Rows are one point carried round by a steady rotation, each followed by how many ticks it has turned.
The counts run from 0 to 635.
[173 105 172 146 150  96 164 154 109 170 153 118 186  88  97 155 160 126
 121 122 157  99 123 121 130 152 143 147 110 136 166 128 134 119 134 159]
492
[149 117 165 166 137  85 146 153 107 130 134 120 185  98 132 187 162  97
 136 114 130  91 118 141 129 164 118 134  87 127 145  92 125 133 121 161]
434
[139 113 158 159 144  90 128 146 115 126 125 119 170  88 127 186 176  98
 126 125 134  96 111 159 143 172 106 128  95 140 161  88 125 127 117 158]
438
[186 123 149 145 145 136 169 149 142 161 128 151 179 102 131 142 131 137
 117 121 145 118 145 160 145 160 130 138  89 160 185 123 113 132 134 184]
415
[147 107 153 145 152 104 125 131 125 147 114 110 164  77 101 168 181 115
 116 134 145 115 111 154 158 178 117 134 105 150 179  88 135 110 129 152]
176
[168 120 169 165 135  92 160 164  99 143 151 140 188 101 137 170 159 119
 130 111 139  81 131 132 116 143 125 130  98 129 153 119 118 133 124 175]
29
[183 109 155 176 141  91 152 162 104 144 138 137 188  97 141 175 135 103
 134 115 129  88 140 114 128 152 141 139  95 124 151 111 115 128 109 156]
428
[175  97 164 126 129 115 141 136 172 180 114 103 191  98 113 135 132 113
 113 129 127 109 126 135 139 174 146 143 110 137 179 106 124  93 114 147]
187
[171  88 161 132 137 115 129 148 166 162 130 118 170 102 124 133 138 107
 105 142 134 102 109 164 146 174 128 137 112 152 196 114 114 100  99 149]
319
[138  99 171 126 131  99 127 149 133 158 137 133 206 105 126 166 145 107
 113 102 127  72 141 126 130 150  88 120 114 123 163 142 101 116  94 157]
529
[200 117 139 152 146 132 150 140 132 169 110 154 181  89 130 148 131 142
 117 117 137 115 168 117 148 153 143 132 103 150 182 123 113 108 125 171]
284
[200 118 148 159 139 121 148 149 134 154 123 165 180  96 147 155 130 132
 121 123 133  96 167 122 132 144 132 124 101 148 176 132 104 122 104 173]
20
[138  98 140 124 153 134 127 146 131 160 117 145 186 107 119 155 129 115
 107  99 135 108 138 154 175 172  81 137 100 143 188 130  95 116 115 163]
139
[140 122 158 135 113 110 125 134 132 156 104 133 209 121 135 164 150 115
 118  84 110  95 145 129 131 159  90 118  93 125 158  97 103 103 127 174]
69
[177 107 147 151 141 110 137 127 159 147 101 115 179  98 117 164 119  94
 132 132 122 121 135 136 148 188 128 144  79 147 168  90 123 123 101 148]
509
[149 123 141 150 135 120 123 140 124 137 107 164 184 105 148 173 151 122
 117 100 123  96 156 144 148 156  81 111  93 144 173 115  94 121 111 179]
340
[173  90 151 143 128 119 123 157 153 167 116 120 179 104 147 134 134 109
 105 126 114  97 117 153 151 168 142 138 115 131 186  93 107  79 109 145]
56
[147  95 158 147 158 103 154 160 116 156 137 106 187  94 106 170 131  93
 126 115 138 107 110 145 159 180 129 160  94 125 159 107 125 129 125 144]
633
[204 111 144 168 143 121 154 162 121 152 135 160 168 102 149 143 132 131
 118 127 138 104 141 145 138 151 144 137  96 152 184 117 107 117 121 175]
420
[145  96 183 124 126  92 133 149 156 160 142 112 200 100 122 155 149 101
 114 121 129  73 124 135 121 155 111 125 118 127 164 131 113 111  90 148]
126
[158  87 160 152 165  96 149 167 102 156 150 117 179  85 107 170 140  98
 122 122 147  95 114 133 155 165 131 155 110 128 166 125 122 123 114 139]
629
[164  94 160 132 125 116 137 156 153 171 126 128 207 126 136 142 105 100
 116 101 112  92 135 131 139 165 115 142  98 121 168 122  96 104 102 154]
328
[124 104 161 112 139 118 134 139 130 176 120 120 208 103  99 161 147 119
 109  89 134  99 138 131 157 163  89 133 111 126 168 129 108 108 128 160]
268
[172 123 151 132 151 139 168 140 148 166 122 145 187  99 115 150 127 135
 120 114 147 121 152 153 152 167 118 140  88 157 181 133 115 138 133 182]
412
[169  90 164 116 128 118 137 144 158 187 128 118 202 116 107 130 124 117
 107 108 127 102 132 121 138 162 120 141 111 132 182 130 110  93 111 152]
591
[162 121 162 128 149 121 151 132 136 171 123 140 188  71 108 159 166 149
 112 120 156  97 162 126 142 146 123 120 121 149 177 145 123 120 125 170]
84
[151 108 148 121 157 130 145 132 136 166 119 142 189 101  95 158 129 125
 115 106 148 119 153 133 162 169  88 136  95 153 181 145 108 133 117 169]
407
[129  95 162 116 138 108 121 144 128 173 124 122 205 100 105 161 152 114
 107  95 131  87 136 122 151 158  92 129 123 120 171 132 105  97 114 150]
265
[181 106 160 144 146 113 162 159 106 176 152 134 179 102 108 137 157 139
 111 114 156 106 119 137 138 149 138 145 108 146 183 126 122 109 148 173]
92
[176  97 154 140 112 108 120 145 137 165 121 134 190 141 131 133 132 111
 111  99 112 102 120 126 129 162 104 130  93 135 183  98  99  87 113 165]
196
[142 102 153 147 168 105 141 142 127 142 121 112 174  67 106 185 152 100
 125 133 145 106 127 149 167 180 121 143 104 138 165 111 130 133 113 141]
42
